rotation ticks, each row followed by its count of ticks:
The counts run from 0 to 722.
[124  94  90 141 166 122 101  84  89 150  83 147 129 131  75 129 112 106
 118 119 130 146 115 159  81 114 100 132  96 150  87 146] -> 551
[116  86  57 153 131 153 118  83 128 106 112 104 174  82 100 104 117 109
 129 122 136  92 166 128 119 146 113 108 151 141  94 151] -> 221
[136 131  92 159 138 149 124 129 123 146 157 150 151 120 113 119 133 120
 135 158  71 195 106 112  89 102 127 114 122 195 136 133] -> 32
[110 127 163 149 160 164  74 132  97 130 120 151 125 154 146 105  99 145
 115  82 131 158  80 156 140 105  87 128 147 114 106 102] -> 446
[ 72 108 120 155 168 153 136 134 146 115 117 150 129 102 133 155 112  94
 109 131 118 129  91 153 186  97 158 146 116 149 110 100] -> 42
[129 155 103 135 142 141 135 148 130 140 123 152 153 141 120  81 154 132
 152 149  98 133  77  76 104 114 162  87 157 160 127  91] -> 432
[ 85 112  59 127 136 115  88 126  97 101 125 184 129 148 144 109 106 149
 115 104 139 152 126 112 164 154 124 148  86 157 113 105] -> 124
[145 116 180 159 129 176 122 145 102 134 135 109 103 144 123 106 107 127
 138  76 125 163 152 111 117 111  87  91 176 137 136 170] -> 14
[149 104 153  98 128 140  91 119 118 140 166 107 140 160 102 138 111  96
 158 147  69 140  94  98  90 131 150 142 143 103 138 114] -> 430
[ 73 115  99 136 134 139 109 147 103 155 152 139 137 127 134  67  96 171
 141  75 143 153 105 148 175 135  89 122 147 138 108 106] -> 450
[140 113 129 133 159 140 123 101  83 137 109 165 114  68 159 118  78 121
 136 100 177 110  83 119 117  80 125 116 135 139 132 159] -> 480
[143  91  76 185 108 159 113  92 148 144 102 113 133 173 136 113 132 137
 141 122 133 122 114 131 109 140  80 131 159 112 113 147] -> 618
[163 113 149 102 130 184  96 128 150 104 145  79 158 131 152 117 137 117
 185 122 182 130 133 155 136 141 108 154 180 126 156 136] -> 252
[162 127 145 152 125  99 148 117 139 125 110  72 122 120 133 105 154 143
 126 101  76 149 137  74  74 127 160 113 152 147 103 163] -> 503
[113 120 164 126 113 125 146 135 172 120 184  87 144 115 186 149 129 166
 159  98 122 122 138 120 124 165 176 163 133 150 162 115] -> 334
[109 111 120 124 170 130 137 126 116 145 113 108 153 101  69 130 149  74
 133 175 154 116  86 170 148 122  73 156  98 142 133 165] -> 549
[123 110 195 116 164 128  83 124 132 112 116  66 123 135 124  77 139 117
 133  71 157 105 137 168 133 136 133 117 148 101 107 143] -> 412
[107 136 109 109 126 128 122 118 153 157 150  72 177 186  87 116 123  82
 139 168 123  98 129 104 119 169 153 149 150 127 142 128] -> 426
[112 147 173 127 155 138  92 134 122 146 123  80 119 146 118  90 107  92
 120  89 175 110 162 157  97 157 144  93 165 139  96 184] -> 411
[135  82 113 160 135  93 112 113 141 125 103 132 128  87 129 144 134 132
 125 145  73 135  77  87 143 124 158 103  70 108  81 149] -> 469
[159 118 107 122 134 169 103  87 102 110  93 140 128  98 189 118  76 135
 130 103 148 122 151 133 114 137 129 150 131 149 127 162] -> 651
[ 50 136 142 146 173 174 113 154 129  91 119 126 108 151 135  93 115  96
 111  94 126 124  84 120 184  95 152 150 150 112 126  93] -> 442
[180 130 134 131 120 131 122 137 146 108 164  77 121 123 186 120 141 147
 142 103 110 180 155 116 105 144 180 144 136 173 168 157] -> 333
[ 72 130 143 108 154 124 107  83 130 104  83 127 126 141  49 100  92 150
 144 112 112 113 111  92 137  95 124 139 147 133 108 132] -> 517
[153 113  79 162 131 137 139 105 153 154 138 120 182  96 121 133 148 105
 150 126 118  82 123 104  90 157 163  77 155 138 109 109] -> 65
[147 122 135 108 186 163  98 117 102 110  75 137 112 125 145 113 118  86
 148 102 151 118 115 104  78  88 172  97 177 150 102 139] -> 80
[ 94 138 115 151 118 137 119 165 158 162 154 112 143 177 114 147 133  85
 124 167 123 116  84  72 103 143 135 127 177 151 136 127] -> 270
[ 94 117 144 121 116 135  55 176 184  85 179  97 143 141 128 121 132 114
 123 125 119 155  89 125 138 101 140 119 176 148 115 100] -> 604
[139  99 176  89 131 106  76  98  94  88 141 123 128 125 133 113 120 151
 158  83 153 138 137 128 133 146 108 142  93 119 129 166] -> 486
[ 90 113  92 162 112 166  94  85 139 104  96 146 145 102 123 113  99 140
 149 122 146 110 102 142 212 116 102 151 150 117 138 120] -> 287
[145  95 154 121 128 122  86 183 169 121 113  79 128 106 133 125 160 102
 141 134 116 126 172 127 170 162 148  89 114 135  94 179] -> 574
[123  88 129 146 158  96  85 123 133  67 121 147 113 100 177 132 127 162
 135  62 151 122  97 112 125 110 104 118 129 146  92 115] -> 643
[ 72 120 124 119 147 109 138  92 123 125 138 123 163 143  60 102 131 172
 141 117 106 130 128 106 124 144 116 172  95 144 115  96] -> 190
[ 93 144 130 149 125 104 104 164 153 157 104 154 100 190 103 120 139 139
 143 127 121 153  95  75 120 145 150  77 131 157 119 130] -> 436
[148 123 170 131 143  94  70 155  92 121 153 130 101 112 131 142 112 109
 143 116 146 156  99 115 132 109  94  90 113 153 121 207] -> 641
[118 143 223 146 137 129 146 158 138 139 113 118 129 150 134  85 153 166
 140  76 141 148 126 108 159 164 125 122 122 118 130 131] -> 175
[ 94 106 106  85 138 146 122 111 131 109 134 124 139 159 149  91 130 148
 179  71 131 104 153 126 170 154 156 136 147 126 147  78] -> 90
[119  94 122 140 150 133 126 136 180 138 122 150  97 159 150 161 125 145
 167 100 101 123  73 105 146  88 157 135 148 130 123  83] -> 439
[ 68  99  88 137 152 122 112 127 127 106 112 116 129 130 103  95 113 120
 112 137 132 110  63 120 155  84 119 172 147 104  99 104] -> 116
[114 143 118 127  83 125 133  87 145 115 103 115 162 121 129 114 121 125
 147 124 159 109 173  87 155 190 163 115 141 140 160 177] -> 492
[110  96 114 142 103 107  76 128 116 103 153  92 120 182 105 111 121 134
 149 107 128 146 153 115 189 150  65 127 134  92 126 159] -> 452
[163 101 151  95 133 164 127 155  94 161 169  88 130 112 159 101 118  88
 164  88 146 128 156 136 122 135 123 107 167 139 124 167] -> 415
